Each row of M is roughly a mix of the hidden directions of one of 4 groups.
M (128 x 10):
[[ -9  39 -23  15 -38   9 -10  12   4 -19]
 [-43 -12  13  -8  21  33  16  -2 -20  12]
 [ 11  28 -24   3 -19   3  -4  38  16 -30]
 [ 57 -11  18   1   9   0 -15  16 -14  -4]
 [ -3   1 -28  12 -16  23  26  41  -2  22]
 [ -8 -11 -16  11  23 -30  42  14  -2  25]
 [  1  16  -1  -1 -15  35  -8 -31  15 -39]
 [ 32 -17   2  27  -9   2  26 -14 -37  11]
 [-17  11   8   0  18 -11  45  32  -2  22]
 [  1  12   1  25   7   2  49  26 -18  15]
 [-19 -15  -2  17   1 -34  23  29  -8  32]
 [ 15  -7  31  26  28 -30  10  26   2 -10]
 [ 15   8  18  10  46 -14   3  29  14 -21]
 [ -3  -9 -34 -10 -28  25 -15 -31 -15  17]
 [  0  29  21 -13 -21  27 -11 -21  13 -34]
 [ 20  -7   1   6 -19  32  11  35 -11  34]
 [ 56  15  -1   7  -6  -5   0  27  -5 -16]
 [-10 -36   5  -2  17  -2  -8 -42   2  31]
 [ 47  -9  -4  14   1 -25 -23  17  20 -13]
 [-15   4   4   5 -29 -23  37 -25 -29   0]
 [ 23   7  21 -31 -10   6 -46 -11  -7  12]
 [-20 -27  15  -2  11  -4   0 -39 -21  32]
 [ 29  -6 -17  22  -9   9  26 -24 -35  15]
 [-40   3 -34   6 -27  19  22   9   7   8]
 [  7  33 -18 -15  -6 -14   4  46  19  -6]
 [-12 -42 -40  -3   7  -2   0  31   4   3]
 [ -4  44  -8  -9  -9  10 -25  34  -9 -20]
 [-14  -1  -6   1 -10 -26  33  34 -34  11]
 [ 19  12  17  14  44 -15  15  29   7 -15]
 [-49  -4  21 -19  -1  13  -2 -24 -13  20]
 [-39  -3 -35  -6 -29  15  19   7   4  14]
 [  5  -1  29  18  35   8 -32 -24 -18  11]
 [ -6   3   8  24 -21  11  22   7 -52   2]
 [-17  13   6   3 -21 -26  32 -31 -27  11]
 [-22   7   7 -35 -14 -12 -22  -8  41   9]
 [ -6  17  27  -4  -2  35 -23  27 -29 -10]
 [ 28  12  35  -1  18 -23 -37 -13  -2  -2]
 [  5  -7  -3 -23   2  12 -32 -13  51   2]
 [  4 -17 -14  -1  -7 -35  10  28 -43  -1]
 [  5 -15  -3  -3  36 -34  13  27  -5  29]
 [ -5  -4  -1  16 -19  46  21  23   9  26]
 [-15  13   7  32   0  38  37   7  -9  10]
 [  4   0   4  35 -14  -2  37   8 -39  -2]
 [-17 -16  27   4   0   9   1 -40 -38  13]
 [-23  23   0  -8  10  20 -30  21 -39  -2]
 [ 36  10   1  14  -6  14  37 -15 -32   4]
 [-16 -31 -32   3  -5  22 -23  35   3   3]
 [ 39   7 -28  18   0 -10  11  27  21 -21]
 [-11  22 -16  -1  -1  23  18  41 -19  26]
 [ 11  23 -16   6 -14   0   7  45  35  -3]
 [-29   5   1   3  20  24  18  30 -35  17]
 [ -7 -15  -7  36  16 -12  48   6   7 -11]
 [ 50  16  21   1  -2   5  -5  26 -23  -9]
 [ 11  10 -25  24 -21 -27  38  18 -12  -5]
 [-53 -12  -7   1   0 -12 -11 -26  22  10]
 [ -4 -26  18  -5  36 -10  10 -30 -11  31]
 [-52   6  -7 -24  -3  20  23  -9   6   9]
 [-56 -25  -7  -7 -17  -9   4  -6  12   9]
 [-27 -16 -27   0  -7   9  50  -3  13  -5]
 [  8 -13  31  -8  25 -29 -16 -34   4 -19]
 [-12  -7  21  -1  34   4 -23 -39  -4 -25]
 [ 21 -10  12  11  47  -9  13  26  10 -21]
 [-24  29 -19   6 -16  18 -31   1 -30 -17]
 [ 16   9 -32  12 -24   1  41  -1 -28  -8]
 [  3  12  19  11  34  -8  16  38  18 -24]
 [ -5 -12  -9  20  10 -12  31  28 -44   1]
 [ 46 -15  20  19  21  -6 -29   6 -11  -1]
 [ -8 -10 -41 -15 -24  21   3 -27 -13  21]
 [ -3 -27  22 -19  20   2 -27  24  34   4]
 [ 29 -15  -6  30  -1  -8   7  44 -11 -19]
 [-15 -24 -27  26 -12   9  40  17 -10   9]
 [ 10 -36   9  -9   4 -25  24 -28  20  23]
 [  5  32 -26 -15 -28  -1  30  22  14 -15]
 [ -2 -14 -35  -6 -27  40 -16 -15 -15   4]
 [ 16   7  17 -38 -14   1 -44  -3  -6  16]
 [-52 -15  27 -10 -13  -1 -11  18   0   8]
 [ 14  19 -17  -6 -32   5  11  38 -13  30]
 [ -3 -38 -31 -10   6   8 -17  37  12  -2]
 [ 11  22  14 -20 -33  26 -31  -5 -16  18]
 [ -5   3   0  16  -1  13  16  23 -56   8]
 [-59  -9   5 -15  -4   5   1 -19   7  14]
 [ -8  -7 -22 -15 -39  23   1 -38 -11   9]
 [ 10 -23  -7  17   7  -9   7 -34  40  23]
 [ 18 -18   0 -17   0 -48 -24 -18   1 -20]
 [ 17  26   5   6 -29   5  18  32   3 -36]
 [ 44   4 -10  13   2  22  16  -9 -38   8]
 [ 49  18  12  18  14   1  -9  27  -9 -15]
 [ 21 -17 -10  -9 -25  -9  16  48   9 -14]
 [ -1 -40  15  -1  30 -10  21 -23 -24  12]
 [ 10   3   5 -10 -24  41 -29 -20   0 -28]
 [ 45   1   7   8  28  25   9  14 -26  -5]
 [ -7  -3   5   8 -18 -25  37 -39 -23  -5]
 [ -4  16  -9   2  -2  17  31  43 -10  32]
 [ -2 -19   0  -1 -22  -4   7  31 -50  13]
 [ 15   6   7 -43  -4  -9 -42  10 -11  17]
 [ 15  -8  34   5  36 -24   7  27  11 -16]
 [-13 -35 -27  -5 -22  18 -19  34   6  -5]
 [ 18  16  48   2   0   2   4 -40   6   2]
 [-28 -15  24 -23  22  22 -11 -28  -6  22]
 [ 15  -3  -9 -17  15   9 -21  46  33   1]
 [-40  22  22 -11  27  26  -8 -15   2  11]
 [-12  10  26 -15  16   3 -31 -42   1  19]
 [-19  -1 -24  15  24 -22  39  14  21 -11]
 [ 19 -21  -6  14  42 -20  -1  33  -9  14]
 [ 47 -17 -37  -4  -6  -5  22  -9   4  -7]
 [ -9  33 -10   3 -16  18 -21  24 -27 -30]
 [  8  -3   3  11  -5 -13  21  25 -54   9]
 [-12 -11   9   5  23  -4 -30 -49   3  18]
 [  3  24 -16  28  -2  23  40  23   5  14]
 [ 18   0   1  27 -19  16  44 -18 -24  -7]
 [ 18  -4   3  13 -32  36  19 -22 -21 -19]
 [ 28  17  -9  35  10   2  12  36  -8 -23]
 [  8 -19 -18  10  26  22 -19  37  26   4]
 [ 18  21   8   2  46   2  10  26  13 -23]
 [-14 -15   3   6  28  -5  -2 -45 -32  12]
 [-15 -13 -12  28  24 -11  46  18  -3  -6]
 [ 13  22  37  -1   3 -31 -36 -11  -1   8]
 [ -4 -46   3   1  21  -8   6 -38  -4  19]
 [ -5  26  16  -2 -30  23 -21 -28  12 -28]
 [-17 -15  -3   8 -25 -20  32 -33 -29  -3]
 [ -8 -34  -1 -12  35   0 -20 -22   4  31]
 [ -6  29 -24   2 -39  -5   8  33   3 -20]
 [-14   1 -20  -2 -18  18  21  45  -7  27]
 [ 29 -10  -4 -10 -12  39 -26 -24 -15 -17]
 [ 10 -32  41  -6  17  10  -1 -34 -13   4]
 [ 10  14  32   1  31 -22  28  17  16 -20]
 [-22  -7 -15  31  12  -7  48  10   5 -13]
 [-47  -7  28 -16  12  23  -3  -8 -13  17]]
Here is one row from each group, named. Which group is each of the other rows in?
[ -2  15  31   2  31 -16  -5  19  28 -30]  T
[ 32 -21 -40  17   9 -13   7 -26  11  -4]  Y
[ -9  -4  21  -7 -15 -25  31 -38 -18  18]  B
[-15 -31 -20  17  20 -16  36  27   4  -4]  C

[ -8 -16  -7  17  35 -10   4 -45  -6  21]  B
[ 34  -7  40  -2  19 -28 -19  -6 -10   2]  T
[  5 -26  25   9  17  -7 -11 -41  23 -21]  C
[ 18  29  44   4  -4   2   2 -36   1  -7]  B
[ -2  39 -31   5 -25  -2  -9  23  27  -7]  B
[-50 -12  -6   4 -26 -19   2  20  18  -5]  Y
[-12 -42 -10 -14  28 -10 -10 -18   3  32]  B
[ -2  -4 -15  10  -8  32  19  41 -16  27]  C
[ 17 -19 -17  13 -22 -11  15  33 -38   9]  C
[ -5  -2  -2 -19   2   3  -7  -5  63   8]  C
[ -8  -4  42   4  27  11 -32 -15 -19  13]  Y
[-29  -3  17 -14  12  34 -33 -16 -23  -4]  C
